rotation ticks, each row followed by its count of ticks:
The counts run from 0 to 521.
[153 100 115 130 114  77  99 106  94 144 134 102 102 111 170 129 134 122
 123 142 132 152 130 133 131  97 129  88 153 125 148 165 108 175 161 116
 134 103 156 126 133 117  87 163 140 131 107 111 175 111 137 125]	212
[122 146 112 140 151 127 123 134 125 120 108 122 123 134 123 112 106 140
 149 127 131 132  82 118 156 143  79 172 136 111 150 178 143 125 156 112
 122 135 169  92 167 164 122 166 169 153 131 114 176 129 163 131]	1
[115 145 143 116 108 158 121 145 125 112 116 128  73  71 122 147 148 140
 123 151 137 145 148 122 126  99  99 107 117 170 121 168 124  70 166 114
 102 111 134 117 110 110 100 140 126 178 164  99 124 104 122 112]	446
[120 158  98 137 146  97 114 173 108 145 120 113 104  90 115 108 160 123
 146 123 115 107 128 132 135  90 133 147 184 113 116 160 116 143 128 100
 138  79 161 148 138 118 105 143 104 159 121 125 167  90 146 153]	132
[116 131 131 121 123 116 111  79 140 136 124 167 125 114  82  86  84 114
 176 130 176 136 107 150 122 135 107 153 126  86 140 123 100 107 178 119
 104 114 138 107 130 130 127 124 153 147 126  93 149 132 174 110]	170
[119 118 138 141 141 134 146 142 123 131 144 162 104 102 127 129 112 124
  60 113 110 109 143 166 155 122 118 171 146 124 124 127 135 147 168  78
  91 124 183  96 102 129 151  86 136 131 130 147 138 115 175 135]	163
[154 116 169 102 121 125 130 111  91 118  99 109 115 143 170 118 144 119
 127 141 137 119 103 129 127 123 102 136 156 144 197 159 123 113 132 117
 151  98 116 102 144 172 107 158 163 166  96  86 152 116 131 118]	41
[126 141 117  95 123 146 109 128 102 120 165 138 161 148 129 110 106 100
 124 151 167 138 154 192 104 180 135 143 126 117 149  88 108 154 121 134
 117 119 139 164 127 134 126 123 120 177 194 126 151 109 138 128]	28
[ 95 153 160 132 120 106 139 156 153 145 121 156 147  98 103 134 221 119
 110 144 109 128 117 138 153 124  92 140 108 152  98 133 122 126 118 121
 118 138 174 128 106 124 154 125 134 150 151 128 129 108 117 110]	407
[141 171 168 148 119 118 132 172 141 141 143 128 140 123 117 132 160 109
 126 139 151 126 145 134 106 150 135 135 113 122 124 112  53 121  90 156
 142 122 146 170 101 119 147 118 122  88  88 119 129 128 152 149]	190
[114 134 106 151 174 113 127 143 127 120 163 123 130 163 132 127 137 120
 110 134  89 100 142 136 160 146  99 188 128 133 124 132 151 218 130 139
 103 110 149 135 122 139 122 119 132 157 178 129 154 111 123 116]	244
[128 118 172 132 174 128 186  98 116 117 111 138 121 139 131  85 158 109
 107 101 131 135  69 131 119 113  93 134 161 126 171 151  99 118 140 127
 136 124 120 103 125 153 146 114 174 156  96 111 122 136 123 124]	255
[102 121 126  98 141 131 154 127 124 147  90 124 100 140 129 143 189 112
 118 108 142  72 136 128 108 140 119 119 147 139 129 144 138  85 140  59
 147 122  75 125 135 151 164 132 121 140  95 117 132 159 166 142]	125
[138  73 116 120 135 135 117  66 100 128 118 135 141 154 144 126 120 116
 137 141 159 132 116 134 105 132 123 100 106 114 162  98 125 157 132 116
 120 100  70 140  92 158 107 136 136 102 110 117 110 131  97  79]	36
[144 158 151 134 120 154 148 145 126 134 131 157 128  86 100  63  91 134
 111  95 109 146  97 135 139  85 154 152 161 127 139 129 120  83 134 129
 116 102 155 117 144 125 125  91 126 162 142 112 125  95 125 128]	91
[161 157 162 175 125 118 143 144 132 108 130 139  73 142 131 156 129 134
 143 104 134 139 141 102  98 118 131  90 120 156 102 177  92 135 113 179
 139 131 137 138 138  83 113 116 132 134  94  96 136 135  90 138]	364
[104 127 109 128 115 125 135 125 140 121 111 163 177 132 100 104 129  98
  83  96 123 127 127 167 126 166 150 139 135 129 112  75 145 171  87 147
 116 131 143 167 114 125 151 112  86 105 144 177 124 124 133 159]	25
[180 165 143 161 124 147 115 163 131 110 164 112  95 127 133 136  68 176
 164 117 125 134 137 112 133 119 158 153 136 119 139 174 119  87 130 103
 128 138 167 110 157 119 116 135 144  95 126 113 135 131 151 120]	222
[ 87  92  97 121 100 108 114  82 147 135 116 161 141 126  95 112 112 124
  96 127 127 157 119 134 113 120 125 116 112 116 115  83 144 141 161  65
 110 138 135  98  94 149 160 137 137  97 147 165 157 142 142  90]	167
[113 146 129 115 146 132 140 168 117 123 128 105 102  96 116  95 103 120
 100 141 106 150 122  89 146  94 127 165 149 150 142 140  86 138 160 190
 103  93 120 115 102 125 106 115 141 141 153 125 117 115 139 172]	314
[172 130 171 148 102 127 136 116 128 113 189 160 133 145 134 124  76 119
  93 122 131 150 153 176  98 140 170 133 130 110 124  86 104 124 108 119
 136 148 165 113 116 105 146  81 143 102 127 127 109 118 141 104]	332
[162 145 148 143 142 190 152 166  93 120 104 130 134  90 152 115 128 138
 147  83 125 123  96 140 143 114 130 125 150 123 155 172 134  78 116  97
 137 132 173 139 160 147 129 125 108 139 109 140 110 110 108 145]	437
[133  91 111  96 138 130 121 132 129 146 170 104 125 172 186 179 116 113
 126 163 144 107 165 114 125 130 136  94 106 106 126 100 152 117 124 130
 152 175 100 137 159 140 127 154 146 123 129 116 118 158 132 114]	290
[160 119 171 180 154 116 148  81 101 123 153 152 107 164 133  99 111 121
 138 101 105 137 122 134 107 115 109 124 137 130 149 153  76 180 151 133
 129 106 127  92 116 129 145  95 154 127 101  96 139 136 106 108]	253
[126  78 108 144 162 132 152 120 127 165 166 131 150 138 171 130  98 103
 121 119 147 131 119 117 128 119 124  86 111  83 152  94 114 158 160 156
 113 172 121 149 151 116 149 119 138  94 105 145 123 172 123 149]	77
[119 127 163 122 113 133 115  91 121 121  90 142 147  81 119 139 147 120
 150 134 106 122 117 153 165 154  68 123 108 158 136 169 146 162 134 176
  92 135 124  77 103 130 127 118 117 143 128 142 104 116 103 154]	103
[124 126 139 146 137  96 105  97 124 136 106 141 111 144  96 103 125 144
 162 140  77 120 104 119 158  96 104 167 144 125 124 145 149 168 129 116
 124  77 119  82 126 155 114 129 148 147 128  90 155  98 119  85]	173
[126 106 152 161 171 148 150 131 127 142 118 172 119 164 147 141 116 124
 104  98 115 125 101 109 132 126  83 119 108 133 139 120 139 149 155 106
 112 175 148  91 131 166 174 121 164 147 112 128 146 159 109 109]	468
[149 126 135 115 121 123 130 108 107 136 143  95 164 135 151 107 153 134
 180 131 178 121 107 147 112 149 140 110 133  89 184 156 107 101 130 110
 166 138 107 174 167 115 120 166 127 111  97 109 144 135 141 137]	432
[148 119 121 148 120 113 131  78 158 120 137 117 151 139 103  90  59 173
 178 121 134 140  91 108 139 129 149 161 134  96 148 137 150 112 144 148
 129 125 104 118 151 117 111 128 149  60 110 124 112 147 136 108]	391
[100 133 127 126 142 117 143 147 140 151 115 122 151 126  96  80 175 149
 107 115  63 113  93 108 136  82 159 158 155 145 125 113 152 121 114  96
 145  88 100 134 143 148 155 111 112 144 151 132 135 112 105 111]	479
[112 124  98 116 124  95 103 135 133 124 139 128 101 162 142 148  70 104
 112 148 132 160 160 106 120 117 148 114 134 122  95  85 140 167 108 190
 136 143 138 132 163 104 102 151 138 166 156 114 162 128 131 145]	69
[137 123  95 155 152 108 110 112 165 122 129 118 153 152 108 113 112 176
 176 106  88 137  82  89 144 117 126 141 115 116 116 144 172 151 129 108
 146 153 119  99 151 144 142 152 145  71 137 148 128 147  97  96]	4
[133 131 154 147 141 128 144 146 112 149 136 153 132 138 165 110 141 126
  81  96 105 150  88 113 123 105 108 100 122 149 163 138 110 150 173  90
 124 151 180 118 140 150 163 134 160 149 125 121 191 134 113 114]	82
[118  81  75 142 154 104 123 100 144 126 168 113 146 144 148 157 109 129
 122 140 113 139 144 132 145 122 142 120 110  96  99 101 172 186 123 140
 127 179 150 138 135 106 124 144 146  80 145 171 118 152 120 119]	461
[114  94 117  97  89 129 111 106 121 165 122 134 135 129 161 166 169 125
 127 143 157 103 162 149 111 144 139  76 100 118 134 118 138 100 147  53
 140 144 101 140 136 131 155 145 114 111 117 116 140 150 147 109]	512
[119 127 107  77 110 151 128 143 127 130 136 108 173  62 112 107 166 124
 137 167 143 134 137 156 124 113 158 116 130 110 129 111 105  79 121 103
 126 111 117 152  95 126 136 132  98 102 145 169  77 103 126 139]	269
[114 126 100 109  79  91  78 134 159 145 126 107 112 132 127 164 117 138
 112 159 143 118 157 105 141 150 140 145 100 139 103 116 158 142 123 181
 116  95 105 155 132  96  70 157 121 118 135 113 163 122 157 123]	453
[149  91 133 143 160 154 157  83 131 107 138 149 139 174 137 163 127 123
 153 126 134 104 137 152 119 147 123 114 118 102 104 112 160 118  85 109
 140 165 106 126 129 142 143 109 128 101 106 140  65 151  91  93]	116
[145 146 176 117 102 120 148 154 137 127 149 110 117 152 165 143 129 144
  86 128 123 119 130 117 146 148 120 146 110 170 162 165 156 106 134 177
 129 146 135 142 167 104 100 135 156 177 150  82 150 122 134 132]	152
[114 146 108 125 130 112 111 112 144 142 157 157 156 125  99 124  87 102
 172 134 150 113 149 158 150 172 122 145 115  85 103 113 135 153 139 196
  94 134 142 148 150  94 120 106 119 158 149 119 143 132 152 154]	241
